128 stands for zero in the data rows.
Every row has a hidden score from 0 to 30. What is each row's score? 15 is about the middle. The score is a weighted sum of the row's numbers plus the product of two more (or one squared), each taken from its middle value.
181 175 181 73 107 82 70 169 100 98 85 179 106 175 148 75 -> 14
96 115 98 162 129 153 153 86 141 131 154 91 157 112 123 150 -> 15
255 255 255 0 0 0 0 248 0 0 0 185 135 216 179 0 -> 20
86 108 109 149 137 150 146 136 174 170 150 116 144 104 111 138 -> 15
154 154 154 113 143 110 100 159 113 99 115 153 136 140 169 146 -> 15
115 123 133 124 147 122 123 124 166 154 139 147 106 151 109 122 -> 9
129 124 126 123 121 130 127 108 107 124 111 121 116 106 139 150 -> 15
118 127 118 129 126 141 126 137 147 134 143 136 101 127 120 123 -> 17
41 52 50 204 190 202 201 35 159 167 189 39 107 56 50 128 -> 5
119 131 138 120 106 127 129 119 155 132 138 157 172 136 142 175 -> 17
157 152 145 108 134 96 94 168 108 118 105 145 127 144 167 123 -> 23
95 105 107 149 149 144 149 156 156 162 144 112 128 105 115 134 -> 12
147 155 151 111 102 99 112 126 98 93 102 132 161 156 154 114 -> 18
133 141 116 135 124 133 127 151 153 130 163 149 170 135 144 161 -> 19
178 173 174 76 110 76 87 172 97 95 86 174 98 178 131 68 -> 20
121 115 112 135 143 140 137 122 138 140 150 125 164 134 137 137 -> 20
160 141 148 105 111 108 106 163 135 139 126 164 124 165 128 104 -> 15
187 181 181 71 87 76 72 191 45 65 49 151 108 139 171 72 -> 20
129 114 114 135 156 143 138 97 116 123 133 114 64 113 114 138 -> 10
143 128 134 126 131 117 127 91 124 143 121 133 135 129 139 168 -> 12
121 129 130 125 133 124 122 136 139 145 124 135 136 123 144 149 -> 17
138 143 141 119 128 111 105 125 132 122 120 142 99 153 137 124 -> 8
118 117 112 143 132 143 139 97 116 118 135 103 145 116 139 141 -> 15
149 135 139 112 101 103 104 156 123 127 122 147 110 159 134 103 -> 13
115 122 111 148 124 148 156 147 152 155 145 119 148 106 113 145 -> 11
151 150 154 105 112 106 106 142 67 84 72 122 95 112 153 112 -> 15
104 129 136 125 125 120 143 129 114 100 110 112 137 131 136 121 -> 17
121 141 128 118 115 119 128 113 178 154 152 161 136 161 96 120 -> 24
123 109 105 151 124 147 151 127 149 151 157 115 107 124 90 121 -> 14
109 120 122 141 121 135 139 153 143 122 141 129 146 118 139 156 -> 14
114 118 104 137 117 136 143 132 140 126 158 130 147 117 134 160 -> 16
137 129 127 134 127 123 140 123 130 144 127 128 140 124 129 158 -> 4
98 105 96 150 164 154 150 122 160 155 168 114 158 121 120 132 -> 21
113 125 131 131 137 137 127 153 139 127 126 127 87 126 125 117 -> 10
104 108 109 152 169 146 153 113 136 123 149 111 113 103 127 169 -> 11
134 124 136 121 113 114 129 109 157 155 140 151 127 161 102 126 -> 12
147 148 152 109 104 110 107 141 93 92 98 131 152 143 158 107 -> 17
122 121 122 135 122 141 134 87 175 168 157 143 130 140 92 136 -> 13
153 133 129 122 103 123 122 143 74 90 110 111 140 126 149 106 -> 15
124 125 121 137 129 136 143 103 122 121 135 116 157 128 136 144 -> 17
101 119 115 140 113 138 142 107 168 164 145 129 160 117 116 156 -> 16
132 132 124 130 143 138 122 120 149 152 137 136 146 116 144 161 -> 17
124 115 118 146 164 123 131 152 135 151 134 115 120 123 136 140 -> 14
134 131 137 127 119 124 129 96 119 131 111 127 132 119 140 163 -> 12
149 151 155 108 84 103 107 158 87 79 99 142 137 133 161 130 -> 16
87 91 88 170 151 175 172 101 151 152 163 85 74 86 66 120 -> 14
134 127 134 113 110 122 113 128 125 127 127 142 174 146 154 125 -> 18
99 117 119 143 170 134 130 97 161 135 152 132 132 123 142 180 -> 8
125 133 127 116 125 126 121 101 131 134 122 138 134 120 144 161 -> 19
138 136 141 128 122 120 110 141 136 143 117 136 147 131 154 146 -> 13
139 144 153 108 124 105 94 126 155 143 125 162 121 169 132 116 -> 4
142 150 148 109 123 111 106 139 144 141 118 159 158 145 155 151 -> 19
106 116 113 143 139 145 140 125 136 129 141 111 153 121 138 134 -> 17
119 112 115 132 128 150 146 105 132 134 139 123 87 112 105 139 -> 15
152 160 156 101 112 108 103 157 106 84 107 158 141 138 164 140 -> 20
167 165 164 98 107 96 95 131 100 87 103 164 148 151 168 151 -> 16
105 109 103 151 161 150 148 110 128 126 146 98 134 111 131 141 -> 18
121 124 121 142 130 143 143 124 126 111 138 121 131 107 136 168 -> 14
115 119 110 141 138 146 151 94 161 154 161 128 182 135 117 149 -> 19
66 86 76 179 154 178 176 93 169 172 168 78 116 68 75 141 -> 14
148 132 137 127 116 117 114 88 93 105 113 116 149 137 153 138 -> 13
91 124 118 140 151 132 136 134 132 125 119 107 101 104 134 140 -> 16
130 130 143 120 109 114 121 101 163 144 143 165 182 154 146 184 -> 11
117 117 117 139 143 141 137 94 151 149 150 126 171 136 134 152 -> 17
192 186 200 55 88 63 70 172 86 86 63 188 104 186 135 51 -> 19
98 84 99 151 156 163 169 99 160 169 159 110 85 105 63 120 -> 12
157 147 144 120 93 113 115 136 115 116 118 138 114 149 131 123 -> 14
123 138 123 127 143 127 118 106 152 147 137 139 143 129 146 165 -> 20
120 135 131 123 129 119 116 125 119 120 110 125 119 116 149 145 -> 16
100 118 101 144 120 151 149 83 163 160 153 120 147 103 112 168 -> 19
134 131 138 118 105 121 119 104 160 154 140 156 135 155 114 134 -> 13
148 136 130 127 116 120 136 122 106 126 115 128 132 120 136 153 -> 5
139 124 131 126 156 122 136 131 106 115 120 121 137 136 143 128 -> 19
118 117 121 139 153 146 129 93 147 157 133 125 131 106 133 167 -> 12
132 137 129 118 118 128 126 125 144 132 137 147 112 142 118 130 -> 19
140 139 141 107 105 115 113 145 125 132 112 148 146 129 153 142 -> 17
90 89 86 171 171 168 171 135 171 172 173 93 82 100 47 87 -> 15
75 77 73 187 179 175 177 121 141 147 168 59 119 85 97 123 -> 12
112 108 106 148 126 144 139 130 153 162 148 115 143 107 122 145 -> 11
91 109 102 159 147 151 159 100 160 149 160 103 163 123 117 144 -> 16
140 117 123 129 121 139 133 141 109 116 135 132 134 108 146 155 -> 10
140 141 153 98 120 119 105 164 127 134 104 160 142 129 157 131 -> 19
130 130 130 137 134 119 132 126 152 158 134 133 153 136 132 156 -> 9
117 140 128 130 129 129 122 160 143 123 137 132 171 144 151 117 -> 21
112 121 122 136 145 132 142 85 105 94 123 113 101 104 133 168 -> 11
147 148 148 109 136 112 108 153 59 56 86 121 82 109 156 112 -> 15
118 124 118 139 115 130 130 137 138 145 132 121 141 117 137 148 -> 12
230 241 249 1 18 5 0 212 0 0 0 193 75 202 159 0 -> 17
152 136 134 130 141 129 133 141 107 125 114 124 123 115 139 147 -> 9
94 79 87 177 188 176 180 90 149 152 172 89 107 77 90 168 -> 6
124 128 126 140 127 139 150 103 167 154 151 137 121 139 86 136 -> 19
148 126 134 116 125 124 125 110 106 110 127 144 134 122 150 168 -> 12
69 85 84 166 187 166 170 112 149 144 162 83 120 99 109 133 -> 19
145 134 128 121 122 116 125 145 138 137 139 145 114 153 116 117 -> 15
148 142 153 102 112 113 110 119 134 132 118 161 189 162 153 131 -> 18
93 119 108 138 127 139 133 126 132 116 138 108 147 120 144 125 -> 17
88 97 93 155 166 157 160 110 159 155 166 106 150 114 112 135 -> 19
144 149 159 108 103 100 101 161 127 118 105 150 112 162 135 102 -> 12
134 140 135 130 105 130 116 132 148 148 128 140 166 127 147 154 -> 15
163 168 163 84 76 88 79 171 123 112 108 174 204 181 163 83 -> 24
150 143 143 112 73 102 112 150 114 126 106 143 160 139 151 135 -> 6
198 203 198 64 74 73 66 191 65 58 61 175 174 178 174 55 -> 28
93 105 100 156 140 153 167 125 136 121 152 103 119 93 113 162 -> 13
81 96 80 173 163 171 167 95 131 117 162 81 97 71 107 162 -> 13
126 124 119 130 104 140 137 120 150 146 151 136 195 139 131 134 -> 20
134 145 134 112 106 111 117 128 119 96 127 148 144 136 155 158 -> 19
125 122 125 130 141 118 125 111 121 135 119 121 117 119 140 153 -> 16
146 144 151 122 143 116 119 172 136 131 119 144 104 154 126 109 -> 13
137 155 147 108 105 100 99 157 105 93 104 134 159 154 164 95 -> 20
52 60 52 202 206 200 207 51 153 170 174 42 67 34 41 141 -> 9
162 187 174 86 92 97 91 169 80 49 80 159 132 136 170 117 -> 29
119 121 122 129 123 128 126 96 137 132 134 129 94 134 119 139 -> 8
146 133 135 124 109 114 124 134 120 125 129 133 177 154 144 124 -> 12
138 146 136 127 130 119 121 152 86 82 103 108 130 131 152 103 -> 19
151 147 155 103 100 97 101 166 136 131 117 163 123 171 127 94 -> 16
138 156 151 98 101 99 106 142 155 145 119 174 176 159 149 145 -> 20
137 125 137 109 130 120 120 119 119 136 112 142 129 123 145 150 -> 17
62 79 71 177 166 198 195 111 149 144 166 69 49 56 42 102 -> 27
134 130 120 125 138 124 139 111 143 140 149 141 178 154 131 143 -> 20
120 126 112 143 133 142 147 100 155 144 154 126 108 129 96 139 -> 18
214 213 214 51 49 43 49 198 53 61 32 183 150 181 182 64 -> 21
122 124 118 127 134 133 136 137 155 146 150 142 108 139 104 118 -> 19
125 106 119 131 126 131 149 146 87 107 115 102 126 115 133 113 -> 8
132 122 133 128 125 133 139 163 125 118 130 138 140 121 142 154 -> 9
195 192 187 67 76 66 64 181 45 57 46 157 117 147 176 74 -> 21
126 123 125 129 114 116 132 144 133 143 124 127 141 127 137 143 -> 7
138 127 139 116 110 113 111 128 98 108 108 126 151 141 157 114 -> 15
136 136 132 134 120 133 124 123 109 108 120 115 155 128 150 130 -> 15
125 142 146 118 116 114 111 91 135 120 118 137 173 155 156 141 -> 9
149 153 144 102 124 113 119 116 135 135 119 163 152 142 147 162 -> 21
113 125 128 132 130 138 143 145 166 163 137 140 157 121 119 146 -> 15
75 74 79 171 204 174 184 98 159 164 173 84 122 95 85 131 -> 18
185 177 179 68 75 76 78 176 98 107 81 184 163 167 169 109 -> 19
141 130 134 133 127 128 119 156 130 130 128 129 100 138 128 118 -> 11
92 103 102 154 177 161 154 124 114 103 138 92 81 76 126 152 -> 11
128 129 137 127 128 110 119 102 112 123 103 119 117 124 147 152 -> 13
128 138 125 136 119 126 124 141 92 79 119 110 112 108 149 139 -> 15
122 129 134 119 138 113 117 154 76 78 95 103 108 124 150 87 -> 18
137 151 144 106 92 119 117 131 119 118 104 146 146 124 149 147 -> 22
116 96 90 165 148 163 162 114 138 165 156 94 125 86 101 149 -> 3
172 172 183 83 67 68 79 149 97 93 77 165 115 182 136 75 -> 15
118 142 134 112 109 113 108 161 105 92 110 124 147 138 159 95 -> 21
142 116 128 134 130 131 129 83 130 154 127 129 141 119 135 171 -> 9
95 102 92 151 147 147 163 113 164 169 160 112 134 104 95 144 -> 12
62 60 66 190 188 192 188 92 157 167 178 60 120 73 73 122 -> 10
108 108 100 152 118 157 143 88 163 161 165 115 114 115 87 129 -> 14
111 107 105 163 149 156 156 100 164 162 163 107 100 118 77 127 -> 10
96 91 97 150 150 159 163 102 128 128 153 107 110 86 114 166 -> 12
142 136 140 116 117 113 107 167 115 115 114 136 92 144 138 103 -> 13
138 121 115 134 124 124 132 134 137 144 147 130 108 142 110 121 -> 11
120 133 135 124 106 123 132 121 161 159 130 146 170 137 129 156 -> 14
110 98 98 158 161 155 167 101 132 155 145 96 107 89 102 158 -> 7
105 111 109 147 140 140 144 106 170 174 154 122 150 117 108 151 -> 13
94 105 92 170 148 156 147 114 174 154 181 111 150 109 111 157 -> 12
135 139 133 120 126 119 125 100 137 126 128 143 101 147 120 140 -> 14
102 101 101 158 172 153 173 147 157 156 160 105 78 116 66 106 -> 11
148 143 147 113 124 109 104 183 127 122 118 148 103 154 136 96 -> 15
128 125 139 116 137 134 135 121 102 116 97 123 101 95 134 144 -> 14
96 111 103 150 143 149 155 89 147 148 141 104 122 95 112 165 -> 14
130 155 146 115 125 112 118 142 172 144 139 164 136 168 109 112 -> 21
144 133 141 112 111 109 118 145 106 110 110 138 89 144 128 112 -> 13
128 120 129 136 138 135 130 126 94 114 103 101 95 92 139 135 -> 11
131 129 117 143 121 137 124 101 141 136 150 121 180 139 145 146 -> 15
147 133 139 115 127 118 128 115 113 131 110 137 129 124 140 156 -> 13
135 125 128 132 142 133 127 128 103 112 121 112 138 125 150 126 -> 18
122 127 129 135 111 132 130 138 134 128 132 123 176 138 144 127 -> 16
152 174 157 105 131 93 99 154 129 117 104 158 147 157 162 139 -> 23
112 110 106 151 156 140 144 78 151 149 155 112 87 128 95 142 -> 8
122 145 139 121 120 115 121 125 101 90 105 118 141 137 150 115 -> 18
119 131 119 122 128 134 129 118 151 151 140 142 148 121 135 159 -> 21
173 168 160 91 95 96 91 180 59 64 81 137 142 148 167 69 -> 23
120 127 131 132 113 121 124 154 156 157 132 136 160 135 139 139 -> 11
136 145 147 113 103 110 114 167 163 147 132 163 137 166 113 99 -> 21
103 102 108 147 172 145 151 103 163 160 156 119 85 124 84 125 -> 10
109 114 108 152 137 146 142 116 114 114 136 92 136 112 137 131 -> 15
155 164 152 93 123 95 96 150 124 109 115 165 104 167 134 101 -> 19
143 131 140 113 101 116 126 121 76 89 97 117 139 130 146 114 -> 15
115 113 117 145 150 144 143 93 142 152 133 114 125 103 123 167 -> 12
104 91 104 158 166 151 152 132 142 151 147 97 67 109 93 116 -> 7
140 148 148 110 98 106 106 115 129 131 108 150 154 141 155 154 -> 15
116 121 112 128 134 139 140 135 134 120 150 136 135 113 136 161 -> 18
147 155 160 111 103 100 107 160 117 111 105 143 179 167 156 103 -> 17
